Each path below is one point turned by a fixed rotation once a step. After each direction that follows a path, write how fast that rotation turns it, in degrees a step (0 if it stays still).
Each turn is a multiple of 5 degrees from 10 to 175, or 0.
Each row of a path follows its step; steps can be skipped.
Path 1:
step 0: [ 0.38 -0.23 -1.65 -0.87 -0.29  1.43  1.56 -1.93 -1.51 -1.82 -2.39  1.42
  1.00 -3.56  0.88  1.81 -0.82  3.68  0.49  1.73  0.43 -2.03  2.99  2.99
 -1.02 -0.52 -2.36  3.20  1.07  1.51  0.05  1.19 -2.53  0.98  1.66  0.59
 -0.94 -2.10  0.44  0.39  0.00  0.51 -0.96  0.53]
step 1: [ 2.66  2.72 -0.81  1.42 -3.15  1.33  1.84 -1.38  0.66 -0.88 -2.08  0.81
  0.06  0.68  1.63  1.71  3.56 -0.42  1.84 -1.00  0.04  0.73  1.72 -1.02
 -0.84  1.51  1.41  0.30 -0.44 -1.93 -2.35  2.01 -2.33 -0.18  2.79  3.09
  0.38 -0.48  1.43 -0.05 -0.12 -2.24  0.01  1.58]
step 2: [ 0.66  1.73  1.07  1.75 -0.39  3.30  0.27 -1.81 -0.86 -0.03  0.06  0.69
 -3.18  1.88  0.38  2.76 -0.30  0.70 -0.50 -1.42  2.53 -3.39  0.17  1.45
  2.67 -0.39  1.58 -3.20 -1.20  0.84  0.62  1.99 -0.66  2.38  0.86 -1.45
 -1.74 -1.94  0.47 -0.24  0.73  0.05  3.31  0.75]
step 3: [ 1.94 -0.70  1.51 -1.84  1.01  1.14  0.65  0.25  0.46 -1.52 -1.27 -0.36
 -1.05 -0.72  2.23  1.81 -2.70 -0.32 -3.15  1.48  1.83  0.61  1.47  4.35
  0.25  0.81  0.31 -1.04  2.84 -1.29 -2.57  2.42 -1.87 -0.36 -1.29  0.05
 -0.58 -0.60  0.22 -3.00  0.66 -2.77 -0.46 -1.42]
step 4: [-1.39 -0.31 -0.44  1.13  0.67  0.47  4.57 -1.20  0.51  0.70 -0.22 -1.79
 -1.22 -0.09  0.97 -0.82  4.45 -0.17 -1.72  1.96  0.23 -0.35  1.26 -0.40
  3.87  0.52  0.76  0.70  0.25 -2.49  1.07  1.84 -2.22 -1.51  0.12  1.93
 -1.87  0.08 -0.08 -0.26  2.37 -1.76 -1.03 -2.49]
step 5: [ 0.41 -2.22 -0.78 -0.14  1.85 -0.10  2.82 -1.22 -1.07  2.72  1.49  1.62
 -0.84  1.19  0.17  1.85 -0.30  1.52 -1.85 -3.89  2.06 -2.25  0.71 -0.03
  1.90 -2.47  1.65  0.08 -1.28  0.67  0.35  1.13 -1.60  1.21  0.55  1.15
  1.44 -2.56 -0.82 -0.69 -2.02 -1.02 -3.65 -0.48]
step 8: [ 0.55 -1.37 -1.17  1.04  1.66  1.59 -1.64  1.11 -2.89 -0.97  2.04  0.90
  0.58 -0.22  0.99  1.38  0.16  2.89 -1.66 -0.28 -2.42 -1.92  2.76  3.43
 -2.49 -0.34  0.27  2.84 -1.20 -0.36  2.52  1.82 -2.52  1.47  0.70  1.58
  1.48  1.06 -0.90  0.76  0.55 -0.39 -1.89 -1.67]
step 9: [-0.76 -0.91 -2.07  2.62 -1.34 -1.20  2.22 -1.09 -0.39 -3.07  1.02 -0.57
  0.37 -1.74  1.08  0.79  2.83  2.37  0.68  0.80  1.47 -2.00  2.53 -0.50
 -3.90  1.19  1.91  1.24  1.05 -0.48 -0.72 -0.49 -0.76 -0.84  4.26  0.44
 -1.12 -0.64 -0.79 -1.02 -1.86 -1.55  0.79  1.97]
step 11: [ 2.24 -1.67  1.16  0.60 -1.37  1.41 -2.30  1.08 -1.99 -3.16 -0.94  2.06
 -1.74 -1.26  1.72  0.36 -1.85  0.82 -0.09  0.92 -1.22  0.08  2.43  2.33
  1.00 -0.78  3.98 -1.88 -1.25 -1.55 -0.89  3.39 -1.62  0.21  1.20 -2.56
 -2.58 -0.33  0.48 -1.11  0.89 -0.18  0.75 -0.72]
step 12: [-2.04 -0.12  0.17  1.75  0.04  0.82  1.79  1.47  0.50 -1.09 -0.29 -0.64
  0.85 -1.27  3.07  2.72  1.65 -0.89 -1.89  3.27  2.60 -2.53 -0.58  0.37
  0.34  1.94  2.23 -0.48 -0.67 -4.46 -0.58  1.70  0.27 -0.99 -1.65  1.11
 -0.30  0.05 -1.41 -2.96  1.95 -1.15 -0.59  0.93]
Speeds:
[ 0.04  0.17 -0.05  0.31  0.75  0.25  0.41  0.24 -0.10  0.08  0.20  0.31
  1.16  0.38 -0.43  0.13  0.19 -0.54  0.19  0.26 -0.38  0.23  0.52  0.09
 -0.47  0.06  0.02  0.21  0.80  0.93  0.97 -0.02  0.87  0.17  1.16 -0.42
  0.74  0.24 -0.33  0.63 -0.26  0.35 -0.94 -0.25]  40
[ 0.54 -0.46  0.40  0.08  0.56 -0.17 -0.31  0.48  0.29 -0.67  0.42 -0.63
 -0.72  0.40 -0.07  0.44 -0.23 -0.58  0.85 -0.49  0.45  0.63  0.69  0.75
  0.24 -0.09 -0.26 -1.03 -0.29 -0.12 -0.17  0.34  0.76  0.07  0.07 -0.41
  0.38  0.14  0.63 -0.13  0.89  0.89  0.33  0.44]  85
[ 0.04 -0.03  0.37  0.37 -0.72  0.24 -0.23 -0.64 -0.01  0.44  1.36  0.89
 -0.40 -0.24 -0.18 -0.34 -0.14  0.76  0.32  0.15  0.26  0.14 -1.17  0.35
  0.62 -0.75 -0.45 -0.38 -0.01  0.23  0.40  0.71  0.17  0.60  0.39  0.32
  0.88  0.01 -0.44  0.17  0.50  0.04  0.07 -0.53]  130
[-0.62  0.00  0.06 -0.20  0.36  0.03  0.50 -0.33  0.94 -0.78  0.98 -0.22
  0.33 -0.26 -0.51  0.55 -1.01 -0.08 -0.16  0.63  0.76 -0.30 -0.29  0.09
 -0.52  0.24 -0.68  0.08  1.12  0.42 -0.61 -0.67  0.11  0.11 -0.04  0.11
 -0.31 -0.65 -0.26 -0.60 -0.17  0.00  0.76  0.00]  110
[ 0.06  0.24  0.22 -0.41  0.65  0.61  0.63 -0.75  0.21  0.33 -0.32 -0.95
 -0.77  0.87 -0.11 -0.29  0.08  0.37 -1.43 -0.63 -0.08  0.92 -0.23  0.54
  0.22  0.07 -0.34  0.21 -0.09  0.80 -0.23  0.38  0.16 -0.59  0.51  0.40
  0.19 -0.31 -0.24  0.31  0.08 -0.53  0.16  0.34]  25
[-0.13 -0.51 -0.52  0.85  0.68  0.18 -0.44  0.09 -0.88  0.30  0.37 -0.36
  0.55 -0.85  0.36  0.19  0.05  0.71  0.11 -0.27 -0.63  0.75 -0.52 -0.08
 -1.31 -0.22 -0.24 -0.09 -0.46 -0.14 -0.47  0.08  0.31 -0.23  0.54  0.47
 -0.55 -0.55  0.34  0.46 -0.18  0.55  0.78 -0.03]  35
[ 0.01  0.54 -0.29 -0.10  0.42  0.42 -0.23  0.32  0.54 -0.50  1.06  0.90
 -0.39  0.99  0.34  0.29  0.30 -0.36 -0.01  0.43 -0.89  0.42  0.18 -0.20
 -0.24  0.85 -0.07  0.37 -0.31 -0.12  0.03  0.11 -0.22  0.00 -1.01  0.70
  0.24 -0.20  0.71  0.92  0.07 -0.34  0.36 -0.73]  160
